128 stands for zero in the data rows.
Here are some points:
[164  68 152 153 154 111  66 137 158 203 106  67 108 156 165 159 114  88 129 139 209 137  93  91 148 217 146  44]
[131  81 140 171 139  99  60  59 157 157 125  97 137 171 198 188 145 119  99 103 132 147  53  94 114 229 170 134]
[129  74  34 150 185 180 135  93 115 128 153 119 102  75  95 152 148 154  65  91 183 181 202 132 115 130 110  57]
[189  85  48  32 163 162 129 101 122 149 174 140 118  53  58 103 176 174 108 103 163 181 173 116 110  98 131 115]
[179 202 193 124  73 101 107  86  94 139 143 182 137 135 155 157 162 135 115  91  22  77 137 133 107  62 136 255]
[ 96  17 103 178 173 151 117 210 158 106  66  78 145 159 136  72 115 136 129 106 161 172 196 144 119 145 104   8]
[119 142 186 159 101  87 137 225 198 172  64  55 117 128  76  67  98 142 142 152 152 123 208 126 140  70 119 108]
[230 139 103  86 160 148 105  28  90  98 137 152 159 180 170 176 153 111  55  74  87 105  88 119 136 213 155 122]
[139 167 100  93 115 157 147  84  83 135 203 184  90  38 123 183 161 137 115  87 115 127 177 152  81  32 111 246]
[200 176  71 135 138 136 137  56  81  86 103 166 187 169  85  99 172 177 129  55   7 115 148 122  99 124 146 173]
[181 169 125 144 138 112 101  77 122 109 104 148 166 173 136 148 184 146  84   0  21 139 178 120  86  87 149 218]
[157 118   2  92 168 169 138 131 138 147 173 161 115  63  20  84 164 142 137  94 186 170 167 115 104 116 130  96]
[128 161 154 147 138 129 131  44  80 103 136 133 127 176 246 232 122  93  56 116 114  89  79 125 154 178 140 113]
[104 146 218 143  79  64 113 208 185 136  67  88 151 196 134  90 106 122 155 131 114 110  64 126 147 163 150 163]
[  6 179 252 138  87  85 146 196 162 151  94  89 121 164 160 117  91 140 129 164 124 124 152 133 106  80 106 151]
[159 203 215 128  78  75  97 138 118 112 102 150 171 189 158 132 142 130 146  84  29  95 104 118  99 104 154 246]
[182 121  88 120 112 155 162 186 113  82 130 191 156  94  41  60 138 165 130 129  67  94 194 160 110  42 108 179]
[ 95  81 140 234 141 109 117 157 153 122  37  65 156 212 175 104 105 156 152  51 122 150 132 122 128 188 121  27]
[137  66  87 109 149 120 147 219 191 156  90  71 133 130  52  43 107 165 168 145 203 157 119 106 131 161 126  31]
[ 97 164 155 100 119 118 112 131 165 176 170  93  66  95 154 164  78  94 165 207 251 107  58 113 144 196 121  73]
[ 99 120 166 162 137 132 125  84 102  94 130 107 121 183 219 203  96  71  98 160 147  89  66 134 193 223 132  60]
[158 121  47  18 142 192 177 101  75 124 186 173 123  74 102 156 145 113 118 169 137 106 144 160 123  84 107 114]
[ 72 203 231 178  72  67 101 151 148 120 104  98 137 172 188 146 101 123 141 159  81  98 118 137 109  90 134 224]
[185 201 136 145 122  98 100  76 149 197 141  88  89 131 208 165 107  90  94 163 180 101  57  91 156 199 143  96]
[133 174 150  90 100 130 129  44  77 112 201 183 111  97 184 200 173 115  87 101  50 115 126 145 119  56 131 255]
[162 175 181 144  87  80  88 119 150 111  76 119 176 203 123 100 124 164 170 146  48  86  69 102 126 182 157 166]
[110  73  45  98 167 147 142 140 161 147 134 157 119  62  59  70 164 192 141  75 161 181 178 108 107  75 127 121]
[ 56 126 151 142 130 143 182 204 132  94 115 111 111  94 114 102 101 142 152 128 129 133 231 176 104  14  74 132]
[174  64  92 136 181 180 125  38  84 111 177 162 106  73 108 188 174 110  77  66 137 164 179 137 125  92 132 126]
[201 130 115 110 136 104  58  40 129 142 135 122 134 171 165 195 150 108 104 103 108 120  66  90 142 249 178 165]
[218 187  98 114 115  99  78   5 122 192 161 102 121 150 186 175 143 111 118 118 113 104  78  85 144 207 167 155]
[ 81 179 107 104 139 123 116 226 186 154 108  93 122 103  66  55 131 142 133 127 173 201 192 125  55  93 119 106]
[148  80  58 159 171 168 153  52  81 154 178 172 117  94 132 188 170 112  72   7 123 147 158 135 107 128 131 140]
Here are 25 more points, each followed by its number:
[174  87  50  20 155 185 190  83  81 100 185 183 115  61  95 134 138 136 128 147 158 131 129 139 131 102 115 116] 0
[ 14 149 169 184 131 153 165 177 114 122 131 119  94 105 140 152  78  79 126 163 183 132 156 163 186  83  81  51] 1
[ 81  84  99 155 139 149 167 233 148  85  69 121 155 138  66  41  99 149 182 120 126 143 187 157 149 102  85  38] 2
[142 125  72 132 151 150 118 150 152 118 134 134 126  72  45  77 171 170 109  83 151 199 211 115  62  72 122 147] 3
[113 141 159 123  85 116 155 192 144 207 154 101  79  77 127 119  59  95 169 246 193 114  86 139 150 120  98  92] 4
[ 57 145 249 203  87  77  88 189 175 128  99  90 146 174 126 136 118 106 127 165  95 101 105 137 125 122 143 197] 5
[140 143 198 179  97  67  91 204 188 166  63  85 148 186 131  82 101 163 139 143 106  87 121 109 106 160 139 132] 6
[126 158 199 213 115  95 100 117 127  75  40 106 177 240 185 122 112 126 136  78  25 131 116 128 134 156 136 126] 7
[132  62  63  99 185 180 115  43  70 100 160 183 140 121 137 174 182 145  67  75 106 169 164 130 106 130 128 127] 8
[ 45  69 143 211 133 125 149 228 169 146  99 111 120 114  72  66 124 147 151 113 158 179 183 145  73  52 100 126] 9
[ 77 179 170 153 110 115 128 109 148 219 160  80  76  98 178 170  83  71 144 196 211 134  75 105 134 156 126  80] 10
[157 204 139  78  98 135 152 137 101  78 166 209 136  77  68 116 155 144 151  69  64 119 176 148  84  41 114 255] 11
[141 109  95  96 119 143 141 145 100  95 126 187 173 127  32  81 173 175 169  52  38 118 175 150  88 102 139 212] 12
[112 199 235 172  81  69  81 146 157 126  90 124 158 181 156  98 117 150 145 125  56  88  96 121 114 133 149 201] 13
[111 114 176 197 134 102  83  91 109  66  81 126 184 212 180 157 168 133  90  55  31 153 117 131 128 122 150 189] 14
[163 163  47 111 166 160 129 163 165 140 128 116 111  73  20  54 135 167 146 111 209 174 133 111  87 145 126  52] 15
[255 132  79  79 145 164 131  50  97 136 175 170 125  76 104 150 176 141  73  52 133 138 119 104 100 125 147 166] 16
[124 121   0  85 151 148 155 170 165 149 124 103 115  78  52  68 125 153 136 186 211 184 147 107 146 124 123  37] 17
[222 113  73 111 147 128  97  64  93  89  92 197 181 190 106 118 167 147 119  54  29 107 130 116 180 162 152 146] 18
[199 145  98 116 143 157 130  10  60 111 194 167 102  75 153 214 169 107 100  90  96 119 176 137 113  72 121 210] 19
[135 145 162 194 119  95  83 129 150 117  67 103 169 211 124  75 107 147 133 139 108 123  47  95 164 249 160  76] 20
[ 90  68  88 150 174 173 148 116 134 184 175 111  65  46 110 173 132 100 118 180 228 152 161 123  89 128  99  65] 21
[179 107 153 163 115  91 104 180 173 132  62  81 157 188  93  59  99 141 203 138 132 114  69 101 162 195 146  69] 22
[175 174 167 113  84 106 137  80  96 106 156 151 145 135 135 148 163 164 150  93  32  71 112 138  82  47 153 255] 23
[ 96 170 163 118  77 100 151 118 114 153 145 156 124 154 174 144  87  97 133 213 120  52  34 127 194 173 143 151] 24
Which three of these numbered points are nearest to each point below, looking only along the 3 directions in which the first points spread most? Their numbers follow each, nearest first.
[163 221 156 109  81  94 102 100 111  74 128 167 165 162 142 121 155 167 144  67  18  89 116 126 108 114 155 255] > 23 14 11
[ 63  95 146 120 128 160 175 157 100  98 129 176 127  90 110 130 148 144 112  84  75 148 218 176 121   8  84 171] > 12 3 11
[ 15 121 163 209 119 111 136 224 188 152 100  99 123 112  86  85 109 134 137 110 150 167 202 143 109  50 101 122] > 9 2 1
[136 149 171 104  83 107 133 130 109  98 145 116 117 154 186 171  71  92 171 242 118  59  66 123 165 197 137 141] > 24 20 7
[231 139  18  69 153 161 111  49 106 124 175 161 128  78  69 139 178 172 148  75 118 134 126 107  84 135 154 169] > 8 16 0
[225  90  29  49 152 184 167 104  92 158 176 157 103  54  78 121 127 133 128 146 171 112 129 130 138 168 117  72] > 0 21 8
[154 147 212 140 107 103 115  84  86  61  83 165 179 215 179 133 131 132 103  94   7  93 130 153 168  95 132 185] > 14 23 13
[ 32 155 211 178 114 107 143 224 162 104  90  73 113 118 117  86 105 136 157 142 139 167 202 148 117  33  91 121] > 9 2 1
[ 23  97 179 151 146 150 153 156 131 136 129 100  97 122 187 163  78  84  92 207 182 123 114 151 185 137  92  31] > 22 4 10
[141  64  54 126 138 115 115 185 180 133  83  65 140 172 131  67  95 132 189 185 185 140  67 103 171 207 142  33] > 4 22 10
[164  61  68 126 149 138 148 200 174 205 107  94 118 109  56  39 111 136 144 167 210 155  98 112 118 196 124  14] > 17 21 15
[159 170 167 128 100 104 103  85 118 145 163 125 108 148 225 189 101  85 119 194 159 110   8 102 120 167 160 143] > 24 20 10
[ 48  86 129 159 122 104 124 236 200 203  84  66 124 120  82  61 111 160 148 160 174 156 163 127  96 118 119  96] > 2 9 1
